In the data rows, the value 50 means zero.
Here are some points, one per row:
np.array([61., 51., 47., 36., 56., 22., 66., 46., 46., 58., 36., 60., 66.,
          62., 72., 44., 59., 56., 46., 47., 32., 60., 48., 64., 42., 48.,
          62., 65., 51., 50., 47., 85., 63., 33., 48., 37., 32.])
np.array([51., 57., 73., 47., 73., 56., 46., 46., 36., 47., 48., 87., 53.,
          42., 23., 53., 51., 40., 67., 49., 35., 60., 43., 36., 35., 31.,
          55., 49., 26., 41., 44., 36., 44., 48., 52., 54., 56.])
np.array([83., 55., 36., 42., 34., 55., 84., 68., 58., 38., 74., 48., 25.,
          41., 53., 44., 52., 53., 57., 83., 46., 50., 53., 64., 48., 53.,
          51., 57., 28., 36., 53., 50., 46., 41., 52., 28., 60.])
np.array([70., 56., 58., 75., 35., 21., 47., 60., 54., 29., 62., 52., 63.,
          60., 26., 52., 56., 59., 21., 42., 55., 46., 48., 53., 47., 33.,
          32., 47., 57., 48., 47., 52., 50., 56., 59., 53., 70.])
np.array([24., 52., 48., 36., 57., 49., 55., 68., 74., 45., 41., 55., 39.,
          20., 43., 50., 47., 64., 40., 38., 56., 76., 44., 79., 49., 64.,
          43., 46., 59., 59., 67., 49., 36., 43., 59., 39., 50.])
np.array([40., 56., 54., 45., 59., 62., 41., 78., 42., 63., 42., 37., 41.,
          30., 48., 52., 44., 33., 57., 48., 32., 42., 58., 59., 68., 40.,
          58., 58., 66., 47., 49., 53., 31., 40., 62., 21., 55.])
np.array([56., 49., 39., 44., 41., 54., 34., 57., 29., 65., 45., 34., 45.,
          52., 52., 55., 27., 52., 53., 61., 44., 66., 44., 39., 58., 42.,
          40., 52., 40., 47., 55., 29., 76., 60., 51., 44., 57.])
np.array([27., 49., 52., 66., 72., 56., 36., 35., 62., 22., 49., 54., 23.,
          57., 45., 70., 52., 59., 61., 63., 57., 47., 49., 38., 45., 37.,
          58., 63., 54., 41., 49., 67., 60., 32., 58., 51., 70.])
np.array([32., 59., 36., 51., 38., 46., 53., 32., 39., 60., 48., 61., 44.,
          70., 55., 11., 56., 48., 49., 58., 60., 44., 47., 28., 28., 46.,
          43., 50., 66., 52., 70., 43., 42., 54., 56., 24., 28.])
np.array([51., 47., 41., 55., 76., 54., 58., 80., 54., 32., 42., 56., 53.,
          61., 52., 31., 53., 60., 42., 48., 62., 63., 57., 42., 82., 70.,
          66., 45., 33., 40., 66., 56., 30., 51., 55., 54., 44.])
np.array([52., 0., 41., 42., 51., 49., 47., 52., 57., 52., 65., 69., 59.,
          53., 51., 48., 59., 41., 45., 44., 48., 46., 48., 57., 52., 59.,
          62., 59., 62., 59., 48., 37., 50., 44., 40., 37., 32.])
np.array([61., 62., 49., 40., 35., 74., 46., 34., 52., 53., 62., 54., 65.,
          87., 54., 81., 64., 45., 24., 47., 36., 39., 45., 54., 55., 46.,
          72., 43., 75., 53., 52., 47., 30., 25., 39., 29., 45.])
np.array([42., 46., 43., 37., 39., 39., 45., 45., 57., 52., 63., 56., 67.,
          62., 52., 59., 0., 56., 52., 48., 54., 42., 45., 41., 46., 44.,
          64., 45., 54., 53., 52., 64., 45., 43., 51., 51., 40.])
np.array([50., 53., 46., 30., 31., 41., 31., 33., 45., 41., 39., 42., 34.,
          58., 61., 52., 57., 57., 66., 0., 72., 58., 66., 61., 43., 58.,
          44., 41., 22., 29., 35., 49., 52., 38., 38., 34., 61.])
np.array([60., 52., 61., 63., 62., 70., 60., 39., 53., 66., 65., 43., 53.,
          45., 42., 34., 50., 99., 56., 45., 36., 52., 46., 50., 45., 60.,
          51., 65., 49., 41., 43., 30., 40., 40., 53., 58., 55.])
np.array([36., 54., 40., 66., 25., 45., 50., 63., 59., 47., 23., 44., 46.,
          54., 54., 65., 62., 53., 67., 61., 37., 69., 66., 50., 16., 42.,
          62., 51., 50., 49., 55., 47., 51., 59., 58., 73., 35.])
np.array([38., 57., 39., 42., 25., 45., 31., 40., 34., 58., 50., 57., 47.,
          33., 37., 46., 64., 53., 66., 75., 86., 59., 19., 72., 60., 53.,
          57., 49., 48., 43., 18., 52., 46., 32., 51., 63., 39.])
np.array([51., 62., 60., 48., 53., 43., 52., 43., 53., 37., 62., 59., 42.,
          61., 63., 64., 51., 50., 52., 47., 50., 46., 35., 69., 42., 46.,
          60., 57., 45., 51., 44., 45., 46., 99., 54., 35., 31.])
np.array([69., 60., 49., 56., 58., 62., 50., 49., 63., 51., 45., 53., 46.,
          45., 55., 45., 49., 42., 45., 50., 59., 64., 63., 50., 42., 49.,
          52., 41., 31., 99., 27., 38., 34., 41., 48., 46., 65.])
np.array([62., 60., 70., 67., 51., 49., 45., 63., 67., 41., 40., 36., 50.,
          46., 79., 52., 60., 60., 66., 47., 66., 39., 21., 19., 49., 32.,
          69., 39., 56., 56., 63., 37., 74., 39., 47., 47., 34.])
np.array([72., 48., 46., 59., 57., 40., 35., 47., 56., 48., 40., 48., 50.,
          48., 20., 32., 53., 54., 61., 60., 70., 57., 88., 48., 68., 40.,
          66., 43., 63., 39., 29., 47., 47., 57., 43., 33., 47.])
np.array([66., 60., 69., 82., 60., 57., 56., 47., 32., 46., 51., 37., 25.,
          31., 35., 34., 33., 17., 28., 35., 54., 55., 52., 52., 46., 92.,
          76., 80., 70., 62., 60., 69., 67., 54., 75., 50., 43.])
np.array([43., 49., 71., 26., 50., 27., 19., 51., 28., 40., 71., 48., 49.,
          69., 68., 51., 64., 54., 49., 56., 31., 32., 53., 42., 38., 55.,
          43., 60., 68., 73., 66., 60., 37., 43., 35., 46., 41.])
np.array([49., 54., 58., 58., 56., 68., 39., 42., 56., 50., 61., 49., 94.,
          47., 64., 50., 55., 40., 78., 60., 76., 49., 67., 61., 37., 47.,
          40., 62., 49., 49., 75., 65., 64., 60., 47., 48., 68.])
np.array([48., 48., 57., 52., 76., 54., 82., 49., 44., 54., 31., 42., 49.,
          38., 53., 53., 42., 44., 41., 41., 71., 47., 53., 46., 41., 26.,
          35., 58., 69., 35., 31., 34., 27., 48., 54., 40., 56.])
np.array([49., 45., 64., 67., 65., 68., 59., 52., 33., 64., 49., 37., 21.,
          61., 49., 61., 53., 52., 40., 57., 65., 52., 62., 72., 63., 26.,
          22., 32., 30., 47., 53., 57., 53., 48., 56., 57., 38.])
np.array([63., 48., 29., 60., 43., 74., 38., 56., 35., 42., 33., 61., 55.,
          50., 62., 67., 50., 64., 51., 52., 46., 56., 53., 42., 41., 64.,
          22., 49., 61., 46., 31., 67., 60., 57., 48., 46., 47.])
np.array([56., 58., 71., 58., 50., 59., 52., 59., 75., 47., 45., 46., 46.,
          51., 44., 33., 46., 23., 69., 42., 26., 39., 50., 49., 71., 66.,
          34., 57., 54., 41., 24., 54., 35., 41., 45., 64., 31.])
np.array([34., 41., 50., 56., 63., 58., 42., 51., 73., 84., 54., 44., 58.,
          64., 43., 39., 56., 41., 34., 46., 30., 61., 19., 53., 42., 56.,
          55., 18., 55., 40., 53., 70., 67., 58., 64., 41., 72.])
np.array([47., 40., 35., 43., 39., 45., 54., 63., 62., 75., 35., 62., 45.,
          56., 36., 50., 55., 51., 55., 41., 49., 0., 44., 47., 30., 57.,
          51., 36., 42., 58., 61., 54., 56., 65., 67., 71., 73.])
np.array([45., 47., 37., 22., 28., 79., 50., 56., 62., 45., 64., 66., 58.,
          36., 49., 23., 56., 41., 23., 23., 32., 52., 44., 35., 47., 18.,
          47., 63., 56., 55., 59., 66., 72., 65., 68., 77., 49.])
np.array([30., 38., 61., 34., 40., 45., 53., 29., 56., 43., 41., 16., 58.,
          47., 36., 57., 61., 57., 49., 65., 55., 52., 43., 23., 60., 58.,
          40., 54., 25., 58., 35., 74., 39., 67., 56., 43., 54.])
np.array([61., 46., 46., 49., 35., 38., 70., 48., 55., 52., 52., 57., 42.,
          67., 42., 56., 50., 37., 79., 43., 47., 66., 26., 42., 65., 53.,
          25., 61., 74., 59., 65., 44., 48., 55., 50., 60., 77.])
np.array([52., 51., 81., 45., 37., 53., 41., 37., 49., 52., 17., 63., 41.,
          52., 66., 42., 47., 47., 34., 76., 60., 62., 70., 66., 64., 63.,
          61., 53., 47., 25., 50., 25., 40., 48., 52., 66., 71.])
np.array([86., 54., 41., 43., 74., 39., 25., 20., 48., 33., 27., 29., 46.,
          48., 60., 55., 55., 57., 50., 68., 40., 48., 39., 60., 46., 36.,
          28., 46., 48., 46., 67., 53., 52., 57., 54., 79., 55.])
np.array([24., 63., 31., 45., 72., 58., 71., 55., 47., 39., 60., 26., 52.,
          56., 42., 31., 47., 38., 54., 52., 51., 44., 68., 81., 59., 50.,
          62., 52., 55., 57., 34., 24., 69., 39., 52., 66., 53.])
np.array([57., 43., 59., 60., 37., 50., 59., 56., 0., 33., 47., 37., 59.,
          37., 49., 49., 55., 52., 65., 50., 47., 53., 44., 51., 54., 29.,
          66., 22., 39., 50., 58., 60., 37., 51., 50., 62., 63.])
np.array([62., 55., 58., 41., 55., 58., 47., 43., 55., 38., 65., 31., 53.,
          40., 32., 57., 50., 38., 61., 58., 55., 58., 67., 44., 37., 72.,
          40., 15., 47., 38., 57., 28., 51., 43., 61., 58., 17.])
np.array([49., 56., 26., 70., 41., 33., 40., 41., 60., 66., 63., 55., 73.,
          46., 56., 66., 55., 31., 38., 34., 42., 43., 41., 56., 64., 54.,
          53., 82., 25., 50., 65., 31., 31., 32., 49., 37., 27.])
np.array([51., 56., 38., 34., 55., 41., 61., 44., 52., 86., 73., 64., 41.,
          33., 70., 76., 63., 53., 54., 44., 54., 49., 65., 30., 68., 53.,
          57., 48., 64., 47., 57., 70., 48., 59., 51., 74., 51.])
np.array([41., 57., 57., 64., 53., 62., 65., 54., 56., 59., 44., 42., 38.,
          28., 27., 34., 40., 44., 35., 51., 44., 46., 50., 55., 52., 62.,
          59., 59., 56., 50., 64., 54., 53., 57., 0., 49., 46.])
np.array([31., 54., 52., 62., 45., 26., 59., 35., 49., 39., 58., 75., 52.,
          29., 70., 49., 53., 60., 52., 51., 21., 38., 59., 50., 72., 54.,
          42., 29., 45., 56., 52., 45., 80., 49., 54., 32., 52.])
np.array([38., 61., 49., 34., 48., 47., 60., 65., 38., 51., 43., 63., 71.,
          73., 40., 75., 60., 59., 36., 56., 62., 48., 43., 40., 60., 60.,
          41., 65., 56., 61., 50., 46., 82., 47., 47., 57., 36.])
np.array([28., 43., 34., 48., 49., 30., 47., 70., 51., 57., 76., 48., 63.,
          54., 70., 50., 56., 38., 32., 52., 49., 57., 54., 31., 23., 52.,
          34., 34., 31., 27., 21., 37., 40., 50., 45., 69., 75.])
These points spread out most along one direction. Take the direction at right angles to it along which they spread out most. Then take the direction at right angles to both along which they spread out most. Go by this last direction. Where along it does each point below lie, from 0 to 99? The average is 50, and the first point in the table lies past the average. One standard deviation of the points above along it is 16.
np.array([24., 52., 48., 36., 57., 49., 55., 68., 74., 45., 41., 55., 39.,
          20., 43., 50., 47., 64., 40., 38., 56., 76., 44., 79., 49., 64.,
          43., 46., 59., 59., 67., 49., 36., 43., 59., 39., 50.]) 43
np.array([34., 41., 50., 56., 63., 58., 42., 51., 73., 84., 54., 44., 58.,
          64., 43., 39., 56., 41., 34., 46., 30., 61., 19., 53., 42., 56.,
          55., 18., 55., 40., 53., 70., 67., 58., 64., 41., 72.]) 14
np.array([50., 53., 46., 30., 31., 41., 31., 33., 45., 41., 39., 42., 34.,
          58., 61., 52., 57., 57., 66., 0., 72., 58., 66., 61., 43., 58.,
          44., 41., 22., 29., 35., 49., 52., 38., 38., 34., 61.]) 73
np.array([51., 57., 73., 47., 73., 56., 46., 46., 36., 47., 48., 87., 53.,
          42., 23., 53., 51., 40., 67., 49., 35., 60., 43., 36., 35., 31.,
          55., 49., 26., 41., 44., 36., 44., 48., 52., 54., 56.]) 43
np.array([61., 62., 49., 40., 35., 74., 46., 34., 52., 53., 62., 54., 65.,
          87., 54., 81., 64., 45., 24., 47., 36., 39., 45., 54., 55., 46.,
          72., 43., 75., 53., 52., 47., 30., 25., 39., 29., 45.]) 88
np.array([63., 48., 29., 60., 43., 74., 38., 56., 35., 42., 33., 61., 55.,
          50., 62., 67., 50., 64., 51., 52., 46., 56., 53., 42., 41., 64.,
          22., 49., 61., 46., 31., 67., 60., 57., 48., 46., 47.]) 48
np.array([30., 38., 61., 34., 40., 45., 53., 29., 56., 43., 41., 16., 58.,
          47., 36., 57., 61., 57., 49., 65., 55., 52., 43., 23., 60., 58.,
          40., 54., 25., 58., 35., 74., 39., 67., 56., 43., 54.]) 46
np.array([49., 45., 64., 67., 65., 68., 59., 52., 33., 64., 49., 37., 21.,
          61., 49., 61., 53., 52., 40., 57., 65., 52., 62., 72., 63., 26.,
          22., 32., 30., 47., 53., 57., 53., 48., 56., 57., 38.]) 43
np.array([62., 55., 58., 41., 55., 58., 47., 43., 55., 38., 65., 31., 53.,
          40., 32., 57., 50., 38., 61., 58., 55., 58., 67., 44., 37., 72.,
          40., 15., 47., 38., 57., 28., 51., 43., 61., 58., 17.]) 57
np.array([86., 54., 41., 43., 74., 39., 25., 20., 48., 33., 27., 29., 46.,
          48., 60., 55., 55., 57., 50., 68., 40., 48., 39., 60., 46., 36.,
          28., 46., 48., 46., 67., 53., 52., 57., 54., 79., 55.]) 45
np.array([38., 61., 49., 34., 48., 47., 60., 65., 38., 51., 43., 63., 71.,
          73., 40., 75., 60., 59., 36., 56., 62., 48., 43., 40., 60., 60.,
          41., 65., 56., 61., 50., 46., 82., 47., 47., 57., 36.]) 54
np.array([83., 55., 36., 42., 34., 55., 84., 68., 58., 38., 74., 48., 25.,
          41., 53., 44., 52., 53., 57., 83., 46., 50., 53., 64., 48., 53.,
          51., 57., 28., 36., 53., 50., 46., 41., 52., 28., 60.]) 57
np.array([51., 56., 38., 34., 55., 41., 61., 44., 52., 86., 73., 64., 41.,
          33., 70., 76., 63., 53., 54., 44., 54., 49., 65., 30., 68., 53.,
          57., 48., 64., 47., 57., 70., 48., 59., 51., 74., 51.]) 42
np.array([47., 40., 35., 43., 39., 45., 54., 63., 62., 75., 35., 62., 45.,
          56., 36., 50., 55., 51., 55., 41., 49., 0., 44., 47., 30., 57.,
          51., 36., 42., 58., 61., 54., 56., 65., 67., 71., 73.]) 13
np.array([51., 62., 60., 48., 53., 43., 52., 43., 53., 37., 62., 59., 42.,
          61., 63., 64., 51., 50., 52., 47., 50., 46., 35., 69., 42., 46.,
          60., 57., 45., 51., 44., 45., 46., 99., 54., 35., 31.]) 61
